One turn sends every row of this set to another row. A few are shown first. Where does it send the rows asked after them?
Kul: [ -7   3   9  25  -4 -11   7 -10  -5  -1 -15  13   1 -12   2   1   4   3
 -14 -15]
loti: [-11  -1   7  12   6   4   5  -7   0  11 -25   0  12 -18 -15   5   0  -1
  -3   0]
rokub: [-20   0  10 -13   2   2   2 -14  -3  12   0   3  18   3 -11   5  24  -5
   3  -6]
ligid: [  2  13   3  16  -4 -10  -1 -15 -18   4  17   2   7  -2   0 -11   6  12
  -3 -15]
luk: [ -2  -7  -4  -2  12   7   1   6   6 -13  -8   2  -2  -8 -12  -1  -8  -8
 -10   6]
tebun: [-11   4  -1  -4   2  -1  -4  -3 -16   9  30  -4   8  -6 -16   2  19  -1
   2  -1]
peg: [ -6   2   1  -5   5  -7   2   7  -3   0 -16   8  11  -4 -33  -1   4   0
  -6   3]
Feg: [ 10  11   8   1   2  -1  16  -2 -14  -3  20   5  12  -3   1  -4  13  15
  -3   2]
Tanim: [-14  11  12 -12   3   6   1 -17  -4   7  11  -2  19   1   8   6   3 -14
 -13   2]
filif: [ -4   1   1  12 -11   0  13   1 -18  -3  11   5  23   7  -6 -15  22  12
  -7   3]
zof: [ -5   4  -5  13 -17   6  11   5   7  -2  27   1   9  -1 -16  -5  14 -11
  -5   0]
dun: [-12   9  -3   5   2   9  -6  -1 -14  11  27  -8   7  -2  -5   0   0  -8
   0  -9]
sud: [-19   6  -5   5  -6  -2  12   2  -9  10   3  11  27   4 -12   9   2   0
  12   7]
puf: [ -9   9  -9  16 -10  14   2   4  -1   6  23  -5   9   2  -6  -4  -1 -14
  -3  -7]
Giv: [ -6   7  -6   3 -11  10   5 -30  -5   1   7  -3  18  12  -9  -3  -3 -14
 -13  -4]
meki: [ -7   1  -1   1 -11  -4   7  -2  -5   0  33   2   8  -7 -22  -2  25  -3
  -3   1]
rop: [-18  -5   8  12  -3  -5   3  -3  -4 -10  -1  11   9 -19 -24  -4  -6  -5
 -26  -3]
roluk: [ -1   2  11   1  -2 -15   7  -7 -10 -11  -6   5  11  -6  13   2  12   0
 -25  14]
Vigi: [-31 -10   3  17  -3  -3   7  -9  -9   0  20  13  15 -18  -1   7   0  -1
  -1   1]
Zefer: [ 11  -1   1  11  13   2  11 -11 -12  -6 -13   8  -5  -6   2   8   0   9
  -7  -5]
diz: [-11   0  -8   5   0 -12 -15 -10 -10  -2 -10   0  10  -2 -24  -9  -8  -6
 -19  -1]
bulag: [  3  -3  -6   9  -1  -8   5 -20 -27  -7 -11   4  11   3  -5   0   6   9
 -21   4]
Zop: [-19  -7  13   5  -7   1   9 -26   7  -1  13  11   8 -11 -15   2  21  -6
  -8 -13]
fuzu: [ -8 -16 -13   4   6  -1   3  -8   4  -6  14   5   1  -4  -2   6   5   1
  16   9]
duso: [  3  -5  -2   1  -3  16  16 -23  15  -8   9   4   4   3 -10   1   8 -10
  -3  -5]
radiv: [ -5   2   5   9  -6 -15   5   3  -2   0 -25   8  10   2   2  -2  20   1
  -7   1]
Fov: [ -2  17   3   0  -5 -13  12  -7   3  -1  21   9  14  -8   1  12  -9  -6
   0  14]
Difu: [ -6 -10   4  13  10   1   3 -24  -8   1 -11  -2   5 -26 -16   4  -3   3
 -13   2]
bamav: [  2   4  -3  14  -1  -1  -2   1  -1   3   6  -2   4   6   9 -16  11   7
  10 -12]
Voki: [ -8   8  14   9  -3  -6   5  -4  10   6 -19  -2  16 -20  -6   2  -1  -9
 -15  12]
vur: [ -8   1 -16  14 -15 -19  -3 -25  -5  -2  16   4  12   2 -13  -2  -3  -3
   1   6]
tata: [ -5   9  14  -9   9 -14  -4   0   0  -6   2   4   2 -18 -11   3  -8  -6
 -22   5]
nukef: [  0   3   2   5 -10 -13   2 -17   0   0 -16  -7  19 -11 -16  -4   3  -6
 -19  21]
Dakuv: [ -9  -2   8  18 -10   1   7   3  -2  -7  17   2  12  -6  15 -17  14   3
 -10  -3]
vabif: [  8  -9  -2  -1   8  -4   4 -22  -1  -5 -11  -8   7 -15 -16   1   3   1
 -13  19]

radiv goes to Zefer
Voki goes to Difu
rokub goes to duso
Now find these:
Feg goes to Dakuv
tata goes to rop
vur goes to sud
tebun goes to zof

One turn sends every row of this set to another row. A few are shown first. Where does it send the rows asked after them?
Tisol: [ 14   6   8  -7   0   6  10   0  -5 -32   1  24  -1  53  -4   9  -9   1
   6 -25  -2  13   2  29   2  -5  10  -8  -1  -2   6  -5  -4  -6  -6 -32
 -14  -3   0  -1 -15 -20  12   9]
rusib: [ 11  -6   5   4   2  32  14   8  10 -38 -16  -8   6  37   6   7 -18  11
  25  -7 -12   9  14  25 -16  -4   9   7   5 -14   0   1   1 -18  -8 -27
 -26 -15  12  -4 -22 -31  12   8]
kogus: [ 15  -2  -4  -6  12   6  24  17  15 -36 -16  17  -4  62  -4  11  -7   9
  17 -12  -7   3  17  23   7  -9  -5   2  13  -8 -10  14  -9 -11  -1 -28
 -19   5 -13   3 -23  -9  12   6]
fut: [  0   1   2   0 -10   9  19  -2  -4 -31   1  17   2  37  10  15  -9   1
   1 -23  -2  16   3  15  14  -6   7   5  15 -10  18  -5  -1   2 -10 -22
 -13  -3   9   6 -28 -21   9  14]
Nize: [  7  -7 -10 -17  -7  -6  14  22  -7 -20 -18  -9  13  11  21   1 -10   2
 -13  10  -1  -3   5  22 -17  -5 -13   3  -9 -24   1   9  -2  -4   1  -6
  -2  -1   4  -1  -1   6  11   1]
rad: [  7  -2   6   4  -5  26  13  11   6 -32 -16  -7   6  36   9   5  -7   5
  19 -17  -7   4  13  20  -3   4   7  22   7 -10   6  -2   2 -12 -16 -19
 -27 -18  17   1 -35 -26  18  11]
Zos: [  5  -3  -4  -5  -2   4  25   6  11 -27 -11  16   3  48   9   9   5   4
   7 -15  -5   4  14  17  22  -2 -10  17  21 -19   3  11  -8  -3 -16 -17
 -24  -8   0   4 -38 -10  18  10]
nanil: [  0 -11 -10 -18  -4  -2   5  20  -5 -25 -24 -13   2   8  23  -4 -13   8
  -9   5  -5  -2   1  27 -16  -9 -16   0  -9 -20  13   6  -5  -9   6 -11
  -8  -5   8  -1  -9  12   4  -5]
nes: [  6   8  13 -10  -1  17  11   4   9 -28 -19  -2   2  39   6  -3  -5   6
  26 -21  -9   1  28  28 -14   2   2  15  -1  -5  15  -1   3 -18 -11 -18
 -27 -16   3   1 -28 -28  15   7]
Pezuf: [  9  -3  -7 -22  -7 -10   7  25  -9 -20 -22  -9  11  12  21   0 -11   2
 -12   4  -2  -6   6  25 -18  -3  -9  -1 -13 -21   3   7  -2  -9   4  -9
  -2   0   2   2   1   5   7  -2]
kad: [ 16   5  11  -4   8  22  10  13  11 -35 -16  -2  -2  53  -4   1  -9   4
  27 -16  -6   1  17  31 -17   1   7  11  -6  -4  -3   3   1 -16  -9 -23
 -25 -13   3  -3 -23 -23  18   7]
kiku: [  8  -4  -2  -8   6  13  14   5  18 -41 -10   7  -5  42  11  22 -20  12
  15   0 -19  13  13  23   0 -16   5  -4  12 -40   9  19  -7 -12  -1 -29
 -21  -3  -1  -1 -18 -15   3   6]
mogu: [  5 -10 -13 -14   1  -6  14  27  -6 -22 -24  -6   3  25  11 -10  -1   4
 -10  -1   4  -8  -2  27  -9  -2 -23   8  -9  -2  -6   3  -9  -4   2  -9
  -6  -2   3  -2 -15  19  16  -4]
Lelag: [ 11 -10 -13 -13  -5  -4  17  25  -7 -21 -19  -8  17  16  17  -1  -8   3
 -15  10   1  -3   0  22 -14  -3 -15   2  -7 -19 -10   7  -5  -4   0  -9
  -2  -1   4  -2  -1   6  14   1]
lazir: [  4  -6  -9 -18   4  -7  12  28  -4 -24 -28  -7  -2  24  11  -9  -7   6
  -5  -2   1  -9   5  28 -16  -6 -21   1 -11  -1   0   5  -6  -9   9 -11
  -4   4  -3   1 -10  17  10  -6]
sir: [  2   2   8  -2   4  25  22   3  19 -35 -17  -7   0  34   7   4 -16   9
  28  -8 -10   8  28  22 -20  -8   1  14   8 -12  15   5   4 -14  -5 -15
 -22  -8   0   1 -24 -27  11  11]
geb: [  9  -2   3  -2  -5  15  13  -6  -5 -34  -1  18   7  38   6  13 -16   9
   4 -19  -7  19   1  24   3  -9  11 -14   8 -11  11  -7  -4  -9  -3 -36
 -16  -4   8  -1 -13 -28   4   9]
bor: [ -3   5   3 -18  -4   1  11   6  11 -31 -20  10  -7  34  18  13 -10   9
  16 -20 -15   3  28  19   9 -10   2   6  13 -24  28  11  -3 -15  -1 -21
 -21  -1  -5  11 -30 -15   0   3]
mez: [  9   3   2   3   3   9  23   4   5 -37   4  20  -8  53  -4  19 -15  -1
   6 -16   0  17   1  18   2 -10   9   3  10  -9   6   3  -2   5  -3 -23
  -6   5   0   4 -19 -14  12  15]
moku: [ 11  -8 -12 -14  -5  -7  17  30 -11 -19 -22  -6  16  19  16  -3  -4   3
 -15   3   4  -7   1  20 -10   0 -15   4  -7 -10 -11   3  -5  -5   0  -9
  -2   1   4   2  -4   7  15  -1]
pigan: [  0  10   9 -12  -6   0  17  -9   0 -27  -1  22  -1  41   4   6  -6   2
   7 -28  -2  12  16  22   4  -7   2   0   7  -4  26  -5   0  -2  -6 -21
 -12   0  -5   6 -23 -21   8  11]
bigun: [  9  -4 -10 -16  -4 -10  16  33 -10 -20 -25  -7   9  20  15  -2  -7   2
 -11   0   4  -9   7  20 -13  -1 -13   5  -8  -7  -6   5  -2  -6   6  -7
   1   6  -1   6  -4   9  11  -2]
rud: [ 14  -9  -2  -8  -4  12   6   3   4 -32  -9  13  11  43  12  12  -3  10
   6 -10 -14   9   3  28  15  -3   2  -1   9 -33  -1   9 -11 -13 -16 -33
 -31 -18  12  -7 -25 -20  12   5]
Nisem: [  8 -14 -14  -9  -1  -1  11  25  -6 -25 -20  -8   6  22  14  -6  -5   4
 -13   6   1  -3 -11  27  -9  -3 -21   5  -8 -14  -8   6  -9  -3  -2 -11
  -8  -7  10  -7 -13  17  16  -2]
mimad: [  2  -7  -8 -21   0  -4   5  23  -7 -25 -29 -10  -1  16  17  -7 -12   9
  -5  -1  -4  -6   4  30 -19  -9 -17  -4 -13  -8   8   4  -6 -14  10 -15
  -7   0   1   0  -6  12   3  -8]
Kigo: [  8   4   6   5   6  22  21  17  16 -36 -13  -6  -6  48   0   8 -10   0
  24 -11  -4   4  17  19 -10  -1   5  26   6  -8   1   6   3  -6 -11 -12
 -20  -9   6   2 -33 -18  20  13]
tis: [  3 -15 -14 -11  -2   2  11  21  -3 -27 -19 -13   3  14  19  -1 -12   5
 -12  11  -3   0  -8  25 -14  -8 -18   4  -7 -23   1   8  -6  -4   2 -10
  -7  -5  11  -5 -11  15  10  -1]
Batur: [  3   3   3  -4   2  10  25  -8   8 -36   0  18  -4  41   3  15 -20   7
  10 -14  -5  20  13  21  -6 -17   4  -8  11 -11  18   1   0  -3   3 -25
  -8   6  -7   3 -13 -21   3  13]
Goz: [ 13   2   4 -19   1   2   4  14   1 -31 -25  16   1  49   6   5  -4  13
  16 -28 -12  -2  20  30  11  -4   4  -7   4  -6   5   3  -8 -24  -1 -37
 -26  -4  -5   5 -23 -19   3  -2]
zezi: [ 10  -2  -7 -20  -3 -10  10  31  -9 -22 -25  -8   7  18  16   0 -11   3
  -9   2   0  -8   8  24 -18  -3  -9   0 -13 -13  -1   6  -3  -9   8 -10
   1   5  -1   5   0   8   8  -3]

nanil goes to tis
sir goes to rusib
Now find these:
pigan goes to Batur
bor goes to kiku
moku goes to bigun

